Each path below is one point turned by a fixed rotation once a step. After each direction that follows a path, write how fast that rotation turns it, in degrees each step (0 if it stays still).
Each turn is a multiple of 5 degrees from 10 to 175, or 0.
Each row of a path follows its step; steps can be skipped.

step 0: [ -4  -2  -1  -4  -6 -14   4   4   7  -9   3  -1  -9   1  -6  16   6   1
  -8   9 -10 -13 -10 -18  -1  -3   0 -19   7  -6   1   2 -10   2   1  -3
  -5]
step 1: [-10   0   0  -3 -11  12  -3  -4   8 -12   5   2  16   3 -10  -3  10   1
 -10   0  -8 -21   2  -3   5   7   3   7   0   6 -11  11 -10   3   1  -6
  -2]
step 2: [ -2 -10  -1  -4   6  13   4   1  -6   8   7 -19  -2  -2 -12  -9   1   2
  -5   1   1 -12 -17 -15   3   1  16 -13   7   4  -3  -5  -2   1   1  -7
   0]
step 3: [ -2 -22   7 -15   2   0   7  -2   7  -8   1   3   0   3   2   8   0  12
   2   5 -17 -12   2 -10   2   2   8  -4   6 -15  -1   6  -1   9   8  -4
  -5]
step 4: [ -2   8   2   0   2   6  -5  -6   6  -9  11   6   0  -8  -3  -9   8   2
  -6  12   0 -20   2 -15   3  -2   1  -7 -11  10  -1   2  -8  12  17  -3
  -2]
step 5: [  5 -12   1 -16 -13  14   5   4   1   4  13  -6  -7  -3  -4 -13   1  -1
  -4   7  -3   0  -6  -6  22   2   8   3   3   1  -7   9   3   3  -1  -8
  -1]
step 6: [-12 -11  -2 -18   2  -1   3   0   6  -2  -2   1  -6  -4   4   5  -9   1
  -6   6   2 -13 -11 -10  10  -1  -2 -18  -4 -13   7  -6 -10  13   0   3
   3]
step 7: [  2   6  17 -13 -14   5   3  -1   3 -12   4   6  10  -4  -7   6  -5  -1
   8  -2   4 -18   8 -16  10   0   0   1  -6   6  -6   5  -6   4   5  -5
  -2]
step 8: [ -1   1  -9 -12  -1  15   4  -7  -4   2   7  -8   7   3  -7 -14  -7 -10
  -3  -1   0  -2  -8 -15  11   6  10   2   5   8  12  -7   3  14   6   1
  -3]
step 9: [  8  -3  -2 -19  -4   0  14   3   8   5   6  -5   3   0   1   7 -10   8
   8   5   1  -7   2  -9   1  -6   6 -12   2 -18   9  10   2  12  -1 -10
   7]
Directions:
[-3 -3 -1 -1  2  5 -1  4  1  6  5 -1  2  1 -3  1  2  1  2  1 -1  8  1 -1
  2  2  0 -2  0 -1  3 -5  0 -3 -2 -3  0]	115
[ 0  4  2  0  2  1 -4 -5 -6  5  0 -2  1 -3 -1 -2  0  0 -3  0  0  2 -3 -2
  3 -3  3  3  3 -5 -1  4  1  1 -3  2 -1]	115
[-1  1  0  3  4  1  1 -5  3  5  2 -2  1 -3  0 -2 -2 -2 -2  0  1 -5  0  0
 -2 -2 -3 -2 -2  0  5  1 -4 -3  1 -1  8]	155
[-3  1 -7 -4  5 -2  1  1  3 -2  1  3  1 -1  2  5  0 -1 -1  3 -1 -2 -2  0
 -2  1 -1  2 -1 -7  3  3  4 -2 -2  2 -1]	125

step 0: [ -2  -7  -7   9 -12   4  -1  -2   3   9 -11   2   9  -8 -14  12 -13   4
  13   8   2  13   8  -2   6   0   8   2  -9  -6  -7  -4  -5   3  12  -6
   0]
step 1: [-10  -6  -5   2   4  16   3  -4   7   7 -14   4   1   7 -13  11  -2 -10
   1   8  -6  -6   5   0  20   0   7  -5  -8  -8 -10  -8  -6  -4  -6   2
   3]
step 2: [ -7  -4  -9  -1 -11   6   4   4  -1  -5  -6   3 -18   0 -10  15  -9  -7
   0  12   7  -1  -2  -1   3  -7  -6   8 -10   2 -10 -13  -5   9 -14   8
   4]
step 3: [ 12  -5   1   2  -4   3  13   7   4  -9  -4  -4  -8  -2 -15   2 -18  -9
  -3   9  -7  -7  15 -11   6 -11  -6   3  -6  -6  -4   4  -1   4  -2  -2
  -7]
step 4: [  3   5 -16   1   3   4   5  -4   8 -15   7  -3  -5  10  -8   6  -6 -16
   2   2   4   5  13  -1   2 -10 -10  -1 -11  -7  -4  -1  -8 -16   2  -6
   1]
step 5: [  9  11  -8  -4 -14  19   4  -4   9  -9   0  -3   0  -3  -6  -4  -4  -8
 -10   7   1  21   4   7  -1   1  -3   0 -14  -7  -3   4 -12   7   1   0
   7]
step 6: [ 12  -1 -10   9  -2   8   3 -11   0   0   2  10 -10   8  -7   5  -7  -6
 -16   6  -9   6   3   6   6  16   1   7  -6 -12   0  -4  -3   3   5 -15
   0]
step 7: [  4  -2  -7  -5  -7  13   4 -12   8  10  -1   0 -13  -3  -5   4  -9   0
  -6   2  -5   7  -4   5   4  10 -24  -3   2  -9  -3 -10   7 -13  -5   0
   1]
step 8: [  6   1  -9  -1  -9   0   3  -3  14  -2   2  17   4  -9  -2  -5 -18   2
  -9   5   4  -3   0 -14  -3  14  -8   6  -5 -13  -8  -1  -1  -4 -10   5
   0]
step 9: [  1   2  -8  -8 -10  -8  13  -9  14   5   0  18  -5  -2  -2  -9 -11  -2
  10  11  -2   2  -1  -1   8  -5   1   5  -3  -9  -7  -2   4 -10  10 -14
   5]
Directions:
[ 0 -3  1 -2  0  2 -2  0 -1  1  1 -3 -1  0  0  4 -1  2 -2  3 -5 -6  0  0
  2  8 -3  1  2  6 -2 -4 -2  2 -1  0  4]	70

step 0: [ 17   3  -8   6   7   2  -4   1  12  -8   6  -5   6 -14   6  -2  -3   6
 -15 -14   2   6  -6 -11  -5  -9   3  -8   5  -8   3  -6  -1  -4  11  -6
   1]
step 1: [  5   7  -4 -18  -3   3  -2  11   3   0  14  -2   1   4  -6 -10  -4 -10
   9   4  -6  -8   0   3 -16  -9  -5  -8   0   3  -6  13  12   6   0   2
  -9]
step 2: [  3  -5  14  -3   2   4  -8   0   4  -3   0   5   1  -5   9  13  -5  -8
 -15  13   2 -13  11  -5  -4   1  -2   8 -12 -18   7   8  -3  -5   0   1
   6]
step 3: [ -5   1   4  -5   3 -13  -5   8 -12  14  -9  14  -2  -3  -2   9  20  -4
   5  -8  -1   4 -14   5  -6  -1   6  -3  -1  -5   4  10   2   4   5  10
  -3]
step 4: [ -3   2   2   6   1   5   6  -5  -6  -5  -1  -4 -14  11  -1  -4  10  -3
 -13  -5   0  -3  11   0  -7  21  -1 -18   6  -7   8  -3  -6 -12   5  -3
   0]
step 5: [ -2 -15   8   3  12  -8  -3  -3  14  -5   4  -3  -2  -6   0  -8   9  -1
   7  -1  -1  11  -1   5 -13  -3   5  -3  -7  10  -6 -15   5  -5 -10  17
  -3]
step 6: [ -4  -2  -4 -16 -11  -3   5  -5  -2  -7  -1  -4   2  -1   8   6   3  -6
   5   6   3   5   8  -1  -2   9 -10   2 -19   8  -8  -6 -11  -2   4 -17
 -12]
step 7: [  5  -1   8  -7   6  -7  -7  -7   5  12  -6 -13  -7  12  -6   5   5   5
  -2  -5  -8   2   0   6   6 -16  -2  18   5  -5  -2  -5 -17  -2 -10  -2
   2]
step 8: [  1   1 -11   4  11   6  16  -3 -10  -5  -3  11   8   6   4   5 -10 -14
   3  -7   5   7 -11  12  -4  -9  -5  -3   9  -4   1  -9 -10   5   8  -8
  -1]
step 9: [  6  16  -5   0  16   2 -10   6  -4  -4  -5 -14  -3  -7   6 -11  -2   8
  -9   2  -7 -11   5  -4  -3  -8  -8   0   6   8   0 -15   7   3  11   3
   3]
Directions:
[-1  1  2  2  2 -1  2  0  2 -2 -3 -3  1 -2 -3 -2  2  2  7 -1 -1  4 -5  1
 -5 -2 -2  4  1  0  0  7  0  1 -1  4  0]	160
